128 stands for zero in the data rows.
Some points, each followed by its number:
[147 193 147  86  40  80 100 111 128 100 103 160 156 174  95 144 124  53 152 170 138 178 159 194 169 142 103 100 140  92 121 141] 0
[ 81 143 121 115 161  83 190 127 175 121 154 161 107 137  88 123  93 160 155  82 108 149  63  69  95 201 119 131  49 161 139 134] 1
[ 67 143 122 112 172  85 190 126 164 126 162 156 107 130  90 132  82 157 167  88 114 142  57  47  81 203 113 132  40 161 134 124] 2
[ 83 103 114 109 188  95  91  80 139  84 176 115  98  89  84 125 132 142  87  94 144  90 164 132 154 155  93 121  61 150 122 184] 3
[124  76 100 125 186  97 165  92 150 140 125 107  52 110 126 126 153 188 114 119 137  86  87 121 145 130 137 135  87 122 146 123] 4
[106 106 154  99 144  81  74 147 126  70 160  66 126  44 180 127 120 176 148 121 103 119 160 121 195 133 157  67 165 145 152 191] 5
[157 104 129  89 155 157  25 154 120 108 158 106  84 109 134 122 107 164 120 109  81  95 118 191 130 101 132 136 101 109 167 171] 6
[142 132  66 183 133  68 150 135  88 125 141 136 195 141  88  72 169  39 160 166 205 102 128 141  95 136 102  34 120  73 100 145] 7
[161 154  46 103 169  89 200 105 100 190 226 133 156  69  90 200  54 109  70 124 122 209 145  49 143 224 128 169 123 100 159 101] 8
[128 217 135 124 133  85  82 135 132 105 170 131 173  89 125  85 100  80 166 102  96 132 171  81  57 156 111 177 141 212 106 116] 9
[248 132 120 197 203 146  87 206  93  92 177  39 211  98 174  54 141 100 169 153 115  90 151 196  89  98 105 156 216 116 118  93] 10
[101 158 168 139 137 141 151 146 107 116 135 158 207 160 161  69 153  63 195 170 143 195 116  74 133 131  91 119 127 156  92 113] 11
[158 108 139  92 160 148  36 141 122 108 156 104  91  96 123 119 110 152 132 104  81  92 117 191 126 100 145 126 109 114 159 183] 12
[158 111 136  89 151 154  28 143 115 108 154 102  88 107 130 122 111 153 130 111  84  95 119 186 126 100 139 138  99 107 165 170] 13
[151  97  77 162 195 196  88 121  93 151 156 122  84 142  52 134 144 146  75 111  70  55 110 123   4 100 127 169  49 152 155 122] 14
New points follow, each followed by the number of its nearest point above.
[192 180 184 126  57 127 148 129 153 131  64 118 139 139 176 110 160 124 119  98 138  57 186 191 231 130 126 155 196 127 119  84] 0
[ 90 151 168 135 137 142 151 150 112 111 128 169 184 163 160  84 144  66 192 169 138 193 111  74 129 142  91 105 126 164  86 127] 11
[157 103  89 160 192 189  80 124  98 141 143 119  81 140  49 128 144 153  70 108  68  57 103 126  19  91 123 158  59 162 161 129] 14
[173 184 108  93  50  89  95  93 153 139 103 157 114 117 105 228 110 178  86 142 110 178 150 186 190 123 155 139 199  62 196 155] 0
[ 92  33 199  65 165 112  80 169 133  28 150  89  59  48 247  99 114 229 176 120 134 205 124 144 174 177 136  69 167  69 111 182] 5
[105 153 170 137 131 154 147 152 107 118 125 170 194 173 165  66 158  65 203 166 145 194 114  77 122 129  93 118 123 156  89 112] 11
[ 76 106 142 200 129 132 187 115 169 170  92 163 126 125 183 156 189 193 124 120 171 128 120  46 170 107 207 115 213 106 136  93] 4
[131 118 167 159 125 165 110 164  96 164 116 116 151 124 180  93 159 114 140 147 120 142 147 107 106 103 145 143 150 113 118  97] 11
[146  92  81 160 184 191  82 116  96 149 150 118  82 149  51 140 141 158  69 107  75  51 109 120  24 105 129 158  56 157 156 131] 14
[138 115 160 166 120 169 103 168  98 157 115 106 152 130 165  90 157 126 128 148 121 160 140 112 100  96 142 135 165 127 123 101] 11
[134 161 128  64  69 127 163 111 115 152  99 106 142 148 111  93 112  83  89 158 147  87 154 121 123 129  31 137  54 153 120 133] 0
[163 103  80 153 193 192  85 114  91 153 151 117  98 144  60 128 155 149  80 123  72  56 113 135   6  87 125 180  56 142 166 117] 14
[194 177 177 125  54 125 152 132 141 137  60 124 134 136 180 113 154 122 119 103 131  62 184 187 220 127 124 152 204 135 110  95] 0
[133 135  70 172 136  70 143 137  89 124 139 136 190 140  92  68 169  30 149 164 202  96 127 146 100 130 101  37 119  76  96 147] 7
[104 154 160 145 135 140 146 159 116 114 128 162 192 151 164  73 139  71 186 166 142 210 118  73 123 128  87 107 125 170  88 131] 11
[199 171 173 123  50 133 147 134 144 137  60 126 138 146 187 119 157 122 117 108 137  69 183 192 228 121 122 173 199 123 118  74] 0
